One hidden turn or mirror swaps the rows below in pairs. Which row is each named row swapped with?
J605: [ 0 14  5  1  6  4 -7 -7  0 -8 -6  2  7  7  4 -6  8  0 30 25 -7]
J857: [  6  -9  21   5   1   0   6 -12   2   5   3  -3 -22   8 -13   3 -16  16
 -14  -6 -15]
J792: [ 11  -2  -5 -16 -13  -5  -6  -2   7 -10 -11   1 -21   6   9   1  -4 -20
 -11   3   3]
J704: [ -7  -3 -12  -2  -3  -1  -8 -10   8 -10  -3  28  -6  -2  -9  -3 -13  -9
   0 -16  -1]
J232: [  4  -5   6 -19   2   7   2  21   1 -17  -7 -13   8   3   8   0 -27  -4
  -2  -2   7]
J158: [  8   8   2  -7  22  13 -13  -3  -2  -8  -2 -11   7  -3   7   3 -24   4
  13   9   6]
J959: [  7  -2   2 -20 -19  -4   0   7  13 -11  -6  -3 -15  -7  10  -8   5 -21
   3  -3  -5]
J967: [  4  -8  -6  -4   2  -1   1  -9 -13  12   4  -7  -6   2  -4   8   8  15
 -31  21   0]
J999: [  5  11  -6  -2  15   3  -2   2   2  12  10  -6  17 -32   1   2  -3   9
   3  -1  18]
J863: [ 10  -3 -10  -5 -15  -6  -7 -12  -6  -5  -2   2 -22  10   6  10   0 -12
 -15  15   5]
J384: [  0  -4   0   1   9   1   1  -4 -13  16   7 -10   0   5 -10   7   3  21
 -26  24  -5]
J892: [  7  -9   5   9 -11   0   8 -14  -9 -17   0 -12   5 -15   6 -12   0   7
  11 -22  -1]
J875: [ -9   4   2  14 -13 -13  10  -7   8  -3  23   0   4 -18   2  10  10   9
  -2   1 -22]
J244: [ -4  -3  -7   1   1  -7   6  16   2  22   6   2   5 -35  -8   0  10   2
  -7  -2  15]
J607: [  0 -12  16   4 -10 -10   5  -3   2   2   7  -1 -24  -1 -10  13  -8  10
 -20  -9 -15]
J163: [ 10   0 -10 -12 -12  -3  -9 -15   0  -8  -9   0 -20  14   3   2  -3 -13
 -15   7   2]
J376: [  4  -1  10   9  -3   4   0 -10 -10 -16   3  -5   8 -15  -1 -12  14  14
  11 -16 -12]
J410: [ -8  -4   4   9 -14 -14  16  -4   6  -7  18  -3  -1 -19   4  10   3   8
  -6  -7 -23]
J138: [ 14  -6  -7 -11 -17  -4  -6 -10   6  -7  -7   4 -21  10   4   3   0 -17
 -13   6   2]
J885: [  2   4  16   4  15  11   3 -16  -4  21  -8   2 -19  10 -18  -7 -13  10
   0  -2  -4]
J89: [ -3  -4   8   0  12   5  -2  -1 -14  20   1  -7   2   1 -13   3   3  27
 -17  21  -5]
J841: [-12   3   6   3   4 -16  26  17   2  20   6  -1  10   3   6   6 -21  18
  -2   5   4]
J283: [-13   1   7  -8   7   5 -11  17  11  -2  -4  25   1  -6 -22 -10  -6  -9
  13  -3  -1]
J314: [-12   9  12  -2   3   6  -8   8  -5   0 -13   9   1  17  -2  -2   2   0
  30  25  -5]
J902: [ -5  14   3   3   1   2 -11 -14   1 -11  -1   2   5   6   0  -5   6  -4
  31  21  -8]
J444: [-16   4   6  -8   0  -5  24  21   8  26   3  -7  10   1   2   7 -15  14
   6  14  -4]
J254: [  3 -10  17   0   7   7   4 -15  -4  14  -4  -8 -21  12 -14   3 -16   9
 -10  -3 -14]
J495: [-11   1  -4   3   9 -11  25   5   6  21   1   7   6  13  -1   6 -28  10
  -5   0   3]
J35: [ -3  -1   1   7  -9  -6  13  -2   0  -7  11  -5  -7  -6   4  -1 -12   3
   0 -14  37]
J990: [ -5   4  14  -7   4   4  -8  14  -6  -2 -20   5  -3  19  -5  -4   2   2
  20  24   1]
J944: [ 13  -4  -5 -24 -19  -5  -3   5   6 -11  -3  -3 -19  -2  10  -3   3 -19
  -3   1  -1]
J914: [ -8   4  11   1  10   5  12  20  -2   4   7 -12  -3  -2  -7   9 -16   5
  11  18  30]
J258: [-16  11  -3  -1  14  15  16  -8   4  25   6   0   2   0 -10 -18  -8   1
  10   2  17]
J130: [ -3  17   6  -1   4   6  -4  -3   1  -9  -3   6   2   7   6  -6   7  -4
  33  20 -11]
J62: [-14  -2 -16 -13 -13  -2  25  17   5   3   9   7   5  -6  -6 -13  -2  -5
  -7 -10  12]
J15: [ -4  -7   1  -6  -8 -16   9  26   0  10   3  12  -4 -15 -13   2  16   8
 -11  -8  12]
J82: [-14   8   4  14  -8  -9  13 -12   8  -1  22   2   6 -13   4  11  11  10
  10   8 -22]
J72: [-10   0  13  -8   5  -2  22  22   6  24   3 -15  12   0   4   7  -9  10
  10  11  -6]
J265: [  2  -7   7  13   2  14   3  -8 -11  -9  -1  -8  11 -16  -6 -12  15  15
   3  -8 -15]
J698: [ -4  -3  -3  -6  -8 -13   8  25  -2   8   3   7  -1 -26  -9   6  14   8
 -11  -2  16]
J30: [  4   0  -5   4   7  -4  -3   9   3  11  10  -1  12 -37  -5   0   8   5
   2  -5  21]
J48: [ -4   1   7   4  11  12   2   0 -13   4   0 -11  17 -13  -6 -12  13  22
   5   6 -22]
J826: [-15   5 -11 -11 -16   3  18  13  10   9  12  14   6  -7  -6 -16   1  -6
  -4 -11  14]
J725: [ -7   9   6  -2   4   3 -12   0   0  -6 -10   7   7   9   3  -9   4  -3
  33  24  -6]
J385: [-11  10  18  -2   6   6   5  21   3  13  11  -8  -1  -3  -7   8 -12   8
  11  15  26]
J340: [ -4  18  -3   2  -1   1  -6 -13   0  -4   4   6   6   2   8  -4  10  -2
  26  27 -13]
J224: [ 11 -12  -7 -13 -16  -1  -7  -6   0  -7  -8   5 -23  13   4   3  -2 -15
  -9   6   6]
J85: [-15  -6 -11   5   3 -16  18  -1   6  14   1  17   5   5  -6  11 -25   7
  -5  -7   8]

J385 is swapped with J62
J875 is swapped with J384
J990 is swapped with J959
J902 is swapped with J163
J698 is swapped with J444
J85 is swapped with J999
J15 is swapped with J72

